In the rows, 128 means zero.
These are runs of 7 systems, one row a step. Runs of the same system follow the same rule from any start.
seq 1, fabaz (11 x 18):
[[116 120 168 182 119 129 115 152 101 138 148 129 175 133  98 132 110 131]
 [118 180 110 151 155 136 139  93 131 124 114 114 120  84 149 119 134 101]
 [131  86 112 146 141 119 162 132 121 144 156 142 144 141 153 177  84 133]
 [124 132 153 127 153 108 151 145 129 125 184 130 107 111 112  97 169  88]
 [ 79 116 117 133 132  61 127  94  94 120 101 135 155 141 159 122 141 131]
 [108 109 146 124 143 171  90 155 128  87 152 154 133 109 189 130 114 126]
 [122 112 109  73 114 129 168 112 156 153 111 149  92 152 156 136 167  82]
 [145  76 146  76  97  76 103 154 101 112 135 128 116 128 113 102 121 157]
 [113 146 131 100 154 151  57 110 161  82  99 135 140 157 105 114 181 144]
 [120 115 120 117  62 183 116 134 139 165  55 141 154 130 144 125 106 136]
 [204 143 101  84 124 155 129 143 160 122 136 100  70 105 108 119  92 160]]
seq 2, Fabo (11 x 18):
[[110 150 152 133 121 107 137  98 126 113 100 130 103 121 148 110 139 108]
 [114  95 125 112 121 118 107 121 111 141 147 132 142 104 163 154 119 140]
 [116 105 125  98 148 137 140 147 143 107 133 141 112 137 136 106 155 101]
 [127 115 131 104  87  84 125 115 132 139 104 136 135 147 117 108 130 139]
 [147 134 151 116 130 148  69 138 117 100 131 155 142 122 136 117 125 148]
 [112 114 113 107 135 177 124 117 137 148  81 121 119 145 121 133 154 141]
 [160 123  88 105 105 134 131 176 111 133 123 109 133 126 106 110 107 143]
 [151 157 133 142 146 132 104 133 147  82 131 122 125 179  87 143 126 147]
 [133 157 153 162 101 172 123 121 116 171 106 116 143 133  96 164 128 117]
 [152 144  84 139 162 144 139 130 112 114 114  87 121  73 125 147  99 113]
 [121 106 102 158 170 114 165 131 166 134 177 115 141 158 101 167 116 126]]
seq 3, rera, 11 rows:
[[160 153 132 123 121 153 105 140 134 119 157 122 118 100 135 162 110 108]
 [136 116 117 137 177 138 168 109 126 141 124 120 112 146 101 160 141 107]
 [125 118 122 162 132 100 134 151 130 128 152 104 165 111  84 114 109 128]
 [122 158 116 153 151 123 103  99 157 117 133 161 172 133 149 120 133 127]
 [ 98 134 159 159 121 144 153 110 129 174 145 138 112 118 164 120 122 142]
 [128 139  98 100 150  94 148 135  89 132 161 119  94 114 154  99 144 139]
 [ 78 100 123 120 129  92 118 143 118  89 128 123 137 188 139 136 138 139]
 [103 135 161 119  68 108 100 130 127 110 110 134 140 107 152 131 136  72]
 [152  83 133  89 141 131 123  92 134 128 102 141  99  87 161 160 107 120]
 [141  63 151  94 155 149 141 160 144 132 156 124 104 128  83 123 150 129]
 [136 114 115 114 120 110 120 132 135 126  76 131 171 137  60  74 159 122]]
seq 4, mab, 11 rows:
[[170 141 132 101  98 131  98 133 150 149 153 139 127 108 112 129 127 126]
 [161 132 143 136 168 161 130 115 102 121  95 124 112 125  94 137 125 132]
 [112 137 113 153 125 163 125 154 147 152 152  95 147 118 101 136 122 142]
 [158 182  93 140 126 133 144 136 133 117 121 139 136 135 136 116 109 107]
 [125 152 169 174 116 118 138 105 134 128 142 120 107 135 136 151  94 140]
 [111 155 141 140 143 134 132 134  87 142 168 122 116 107 141 149 158  89]
 [ 82 108 101 156 138 103 167 134 114 113 104  99 144 128 135 142 114  99]
 [110 116 117 131 123  80 121 123 167 104 169 155 156 135 166 138 112 109]
 [123 105 173 123 142  90 148  84 120 138 116 176 123 128 146 108 153 103]
 [ 89  66 135 110 154 109 116 117  93 144 131 113 133  81 135 111 145 155]
 [ 97  96  71  93 161 134 113 146 136 104 116 137 155 159 142  96 154 151]]
seq 5, foso:
[[139 152 126 133 184 156 115 127  75 150 165 100 111 138  81 168 176 140]
 [ 80 141 103 196 128 127 156 149 115 115 105  76 171 145  89 147 112 103]
 [137 195 115 160  99  89 130 101 185  99 146 123 127 114 165 146  80  99]
 [170 132 195 143 143 124 164  94 126 158 177 189  86 136 147 160 131  98]
 [ 67  76 146 135 177 126 160 135  78 158 168  88 105  82 119 146 178  98]
 [ 38  93  62 147 153  64 137 122 132  86 109 114 191 143 170 138 127 105]
 [110 130 154 121  68  94 139 121 215 103 128 198 132 144 209  68 101 110]
 [160  97 179  50 121 135 126  96  87 182 134 186  58  87 185  90 165 149]
 [ 74  21 115  77 187 160 110 169  41 119 108 101 119 151 115 135 169 184]
 [ 67 117  45  89  67 119  87 182 171  73  53  87 192 182 102  88 142 129]
 [230 163 138  89  32 111  87 106 182 109  56 184 134 124 136  77  54 159]]
seq 6, dis:
[[117 134 115 139 146 131 103 112 132 113 135  91 130 109 128 177 112 139]
 [129 129 119 148 138 135 155 157 137 127 169 139 144 141 131 149 123  86]
 [121 143 133 142 117  76 151  96 155 136 129 116 126 100 127 108 118 111]
 [110 105 150 140 161 105  95 110 110 111 162 146 147 112 155 142 126 143]
 [ 70 120 130 130 142 140 152 129 137 129 129 132 124 135 149 114 171  86]
 [101  95  95 108 103  90 157 120 126 152 111 123 128 124 168 114 111 146]
 [135 107 143  97 137 107 106 143 139  80 145 162 113 159 151  93 125 158]
 [113 115 166  94  98 134 115 111 115 135  77 141 113 161 112 133 179 104]
 [142  79  94  88 122 164 121 150 102 127  70 111 132  91 136 124 100 140]
 [163 115  94 100 143 162 118 153 189 114 133 137 132 180  92 126 126 158]
 [185 156 161 132  86 129 132 126 109 180 104 153 144 145  62 104 141 126]]
seq 7, rera:
[[173 124 120 122  93 101 123 182 126 108 165 121 136  91 117  85  72 145]
 [122 158 128 115 176 138  93  80 162 100 121 158 125 194 124 151 180 138]
 [106 119 177 170  78 155 149 149  73 179 102 106 131  99 112 124 112 119]
 [165 149  40  83 171 121 111 133 141  88 137 116 119  90 156 120 109 138]
 [ 97 100 156 151 117 145 153 142 167 144 153 145 131 227 110 176 138 131]
 [149 186 159 145  94  83 133 118  88 128 106 106 125  65  95  87 138  73]
 [125  91  85 126 193 136  84  93 130 106 129 132 151 117 171 186  86 192]
 [ 87 121 157 144 123 189 169 189 159 150 188 136 117 147 128 107 170  73]
 [151 146  86 113 106  28 177  76 113 152  72 116 127 113 106  86 125 123]
 [134 104 181 144 144 125  40 140 128  65 190 157 141 152 157 156  81 204]
 [ 61 154 147 122 143 196 140 116 112 160  96 123 107 117 141 118 231  50]]
seq 8, foso, 11 rows:
[[154 105 105 105 115 155 153 122 166 130  74 156 123 157 142 137 100 118]
 [169 107 132  81 112 114 122 151 147 147 170 117 103 111  93 113 131 154]
 [145 124 140 126 172 117  95 113  86 112 105 130 155 131  66 113 165 136]
 [ 95 137 125 173 113 185  93 143 151 123  96 107 179 117 119 131  99 147]
 [178 192  68 122 122 161 144 131 160 145 136 139 120 130 151 132  99 124]
 [169 143 160 147 148 104 175 121 114 156 169 121  77 162  82 123 125 162]
 [ 91 161 162 161 142 108  93 134  63 108 151  83 132 114  91 150 166 107]
 [ 83 140 116 184 125 144 135 108 136 101  78 115 168 130 160 188  90  75]
 [149 130 111 120 101 122 177 131 206 144 182 145  99 121 180 159  88  89]
 [154  96 159 101 171  58 175  97 105 162 185 157  87 115 106 111 180 106]
 [ 34  66 172 160 172  99  95 124  80 108 132 113 173  96 128 108 165 135]]
seq 9, Fabo (11 x 18):
[[147 152 116 135 128 139 187 158 116 134 130 114 102 141 107 129 131  75]
 [135 138 147 160 123  65 125 101 129 108 137  98 128 113 103 157  95 128]
 [114 130 156 165 162 149 116 116 129 134 166 156 166 106 138 164 142  86]
 [105 110 112 133 140 117 187  98 149 160 100 121 118  82 148  96 133  98]
 [129 110 102 116 143  62 131 131 130 127 195 147 143 114 155 100 113 158]
 [ 84 133 186 145 140 124 127 115 126 115 147 170 116 176 152  93 175 132]
 [ 83 130 134 104  65 121 108 115  81 153  81 123 121 100 185 108 137 134]
 [130  87  90  64 145 138  90 160 125  72 142 135 107 131 190 148 110 144]
 [127  92 150  71  91 140 137 151 170 132 121 139  96 206  89 130 177 112]
 [189 141 160  93  69 102  73 132  79 115  65 131 144 107  73 104 127 122]
 [143  98 117 128 181 193  42 111 152  84  90 127 172 116 108 172 108 167]]
seq 10, fabaz (11 x 18):
[[133  76 134  58 145 153 143 137  92 134 126 143  68 112 169 132 156 113]
 [101  66  98  54 114  82 113 150 145  95 119  96 119 155  98 132 167 121]
 [133 142 143  99  76 121  54 154 149  74  93 161 173 160 118  80 143 125]
 [155 147 159 104  93 182  84  73 168 135  54 158 106 126 155 119 112 165]
 [185  91 102  74 126 194 124 136 135 193 115 103  99 114  84 155 123 181]
 [151 134  88 125 126 131 150 175 156 130 112  58 134 155   4  91 143 144]
 [127 231 128 210  81 113  95 125 146 111 108 103 181 163  85 100  88 171]
 [168 218 161 213 149 215 129  92 101 161 128 135 110 112 151 175  72 153]
 [141 116 107 166 172 153 218 121  89 211 171  64  85  90  91 221 114 100]
 [118 130  92 182 164  28 180 177  89 100 200  72 174 107  57 136 122  62]
 [ 74 185 172 239 159  49 117  88 133  57 158 183 207 131 173 116 114  72]]
seq 11, mab, 11 rows:
[[ 67  86 163 140 148 124 117 118 182 107 147 108 128 105 129 119 139 134]
 [140 119  76  89 134 113 138 113 108 173 120 170 164 124 147 110 159 115]
 [122  82 152 127 142 109 134 130 141  92 113 125 102 133 131  81  91 180]
 [117 155 123  92 126 131  77 112 127 155 148 140 131 154 122 122 192 162]
 [137 108 131 104  94 159 137 165  83 124  61 124 116 138 122  94 114 131]
 [136 139  99  89 114 142  83 128 175 100 135  84  99 130 121 165 119 159]
 [185 138 140 117 116 165 140 150 124 147 123 161 126 179  84 157 139 100]
 [156 142 151 145 113 135 122 132 142 122 108  76 122  66  67 122 106 110]
 [149 155  93 166 176 182 102 117 131 134 144 133 173 122 126 189 107 132]
 [123 158 137 188 129 159 199 148 174 148 148 133 121 134 126  94 106 100]
 [140 194 111 163 130  62 144  91  98 144 159 108 121  92 139 131 107 134]]
seq 12, dis:
[[129 148 104 123 126 139 129 127 146 133 153 116 123  81 159 153 119  93]
 [131 104 128 145 167  95 170 107 147 129 159 133 119 141 128 152 117 121]
 [ 99 114 153 135 118  77 122 134 128 125 159 127 146 106 115 101 149 110]
 [ 82 120 119 138 147 110 113  90 117 109  94 147 159 118 171 126 142 120]
 [ 87  91 132 114 125 158 147 138 147 147 140 147 111 137 188 114 126 143]
 [133 116 105  69 119  88 159 123 121 137 123 132  85 156 139  95 156 134]
 [125  85 163 108 114 101 102 140  95  87  87 128 129 157 103 109 125 157]
 [127 126 124  88 102 183  70 151 138 100  77 140 150 135 127 128 146 107]
 [175 112 104 104 122 191 154 122 152 167  81 140 117 134 123 145 104 133]
 [198 121 121 105 144 134 130 152 140 152 159 114 110 122  57 105 122 169]
 [154 169 136 159 150 125  90 122  94 121 111 114 176 157  37 128 158 135]]
seq 13, Gari, 11 rows:
[[156 119 160 159  99 114 142 123 168 171 147 143 162 166  51 150 117 128]
 [179 175 140 163 157 128 119 113  97 143 135 145 148  56 109  73 112 141]
 [ 78 141  86 187 196 162 132  99 139 131 127  91 151 138 134 158 115 176]
 [ 90 166  94 157  93 134 199 183 128 164 171 118 125 167 143  98 142  99]
 [128 184 145 136 111  30 153  86  97  91 123 123  75 147 163 113 118 130]
 [ 87 141 181 156 145 127  67 125  81  88 176 124 131 123 166 220 141  96]
 [ 82  80 102 101 135 134 169 136 124 131  89 111 136  68 150 140 165  14]
 [130  45  77  68 111  30 133 117 187 123 155 149 149 121 168 133  95 138]
 [159 105 205  99 162 125  83 115 171 115 190 226 137 171 112 102 192 131]
 [ 96  97 181 111 126 168  91  68  87 202  50 149 151  61 119  71 188 163]
 [ 94  97  26  68 137 204  86 173 137 118 111  95 125 117 193  93 104 232]]
seq 14, Gari, 11 rows:
[[102 139 132 128 150 128 153 138 146 104 162 135  95 153 154 112 150 115]
 [100 132 148 112  99  89 128 102  95 148 115 131 121 140 140 140 161 115]
 [112 107 135 104 132 128  90 144 105  85 136 130 123  97 169 130 123 122]
 [108  95 118  93 128 143 122 119 169 124 102 131 127 146 126 160 153  97]
 [158  82 137  85  89 114 130 144 130 156 132 159 132 114 123 106 121 129]
 [162 117 143 100 162 134  81 106 147 104 119 142 122 127  99 110 140 169]
 [121 112 135 140 121 195 104 143 121 166  98 134 165 141  98 129 138 151]
 [151 146  92 113 112 159 150 151 141 137  94  99 103 112 125  76  99 158]
 [161 163 115 139 127 131 125 130 130 115 134 113 103 197 100 163  99 177]
 [153 172 176 173 117 153 135 158  83 124 131 104 116 129  75 134 128  92]
 [134 159  86 159 135 106 134 110 108 110  89  73 146  73 119 157  84 105]]

Which system made each run below?
seq 15, 2 rows:
[[131  77 155 160 152 183 172 129 163 170 138 112 115  82 108 137  94 133]
 [143 147  62 107 158  82 132 131 140 155 188 117 155 117  92 110 165 136]]
 : dis
seq 16:
[[155  89 141 136 163  70 132 109 136  73 128 159 155  92 133 139  97  76]
 [113  86 158 131 158 106 117  85 180 149 159 194 173 106 145 116 156 114]]
 : fabaz
seq 17 (2 x 18):
[[129 139 101 122 153 120 120 115 185  78 147 106 118 111 140 181 118  81]
 [159  92 155 134 127 113 180 112 148 185 150 163 134 131 101 156 134  86]]
 : Fabo
seq 18, 2 rows:
[[110 123 148 159 113 130 103 118 134 145 138 146 170 106 154 134 100 143]
 [146 131 110 118 172 157 160 122 129 140 133 145 104 107 151 116 133 114]]
 : fabaz
seq 19, 2 rows:
[[103 147 123 120 105  99 138 112  97 139  99 154 132 172 154 101 154 130]
 [114 109 153 113 127 157  88 141 105  93 131 116  93 110 168 138 107 158]]
 : fabaz
seq 20, 2 rows:
[[164 121  86 114 169 145 172 133 147 143 148 135  96 146 137 120 107 167]
 [118 153 156 143 126 103 139 151 104 138 173  99 102 166  74 112 161 150]]
 : Fabo
seq 21, 2 rows:
[[119 104 161 139 123 103 148 115 132 165 150 117 121 118  99 131 141 125]
 [113 125 105 126 157 100 108 128  99 110 129 126 160  98 133 109 141 118]]
 : dis
seq 22, 2 rows:
[[122 148 159 142 119  84  86  76 170 121 151 116 129  95 129 145 119 146]
 [121  97 157 133 176 161 130 120  75 154 147 169 134 110 155 140 150 118]]
 : rera
seq 23, 2 rows:
[[118 109 116 136 114 116 164 128 150 193 147 126 144 152  90  93 140 165]
 [134 173 125 137 138  99  96 141  79  87 136 120 132  98 131  75 123 149]]
 : foso
seq 24:
[[172 101 126 128 141 123 109 143 143 118 166 126 150  60 115 162  89  97]
 [143 116 128 145 174  93 159  93 172 140 132 164 163 136  88 111 156  93]]
 : fabaz
seq 25:
[[128 130 156 148 139 141 117  93 150 100  96 170 139 161 145 167 123  96]
 [132  97 144 107 112 153 147 131 141 177 141 120 102  67 135 127 132 104]]
 : dis
seq 26 (2 x 18):
[[125 119  88 128 181 107 167  81  82 154 101 147 146 133 145 173 151  91]
 [ 72  78 146 160 125 110 160 165 180 103 177 110 129 131 143 114  91 136]]
 : foso
seq 27:
[[ 91 162 115 149 103 195 148 133 107 200 110  98 128 124 126 154 154 113]
 [154 142  62 129 118 116 172 181 125  93 147  89 110 112 146 140  62 105]]
 : mab
seq 28:
[[167 147 131 106 111 132 118 121 134 119 108 133 100 128 126 108 109 156]
 [137 137 137 117 138 163 105 132 105 126 130 115 106 164 106 154 146 152]]
 : rera
seq 29, 2 rows:
[[135 103 139  94 110 134 145 101 146 205 172 182 120 100 184 155 145 100]
 [134  76 150  76 168  80 156 123  93 110 132 123  69  84 127  61 161 125]]
 : Fabo
seq 30, 2 rows:
[[131 110 117 130 160 123 103 130 130  64  97 115 137 117 126 126  98 132]
 [131 138 134 121  99 157 106 122 183 150 134 153 150 158 121 144 139 126]]
 : foso
seq 31 (2 x 18):
[[117 180  98 153  97 106 118  94 131 139 110  87 125  55 171 140  81 132]
 [187 115 114 148 197 159 149 141 122 119 178 161 132 160 122 194  93 127]]
 : fabaz
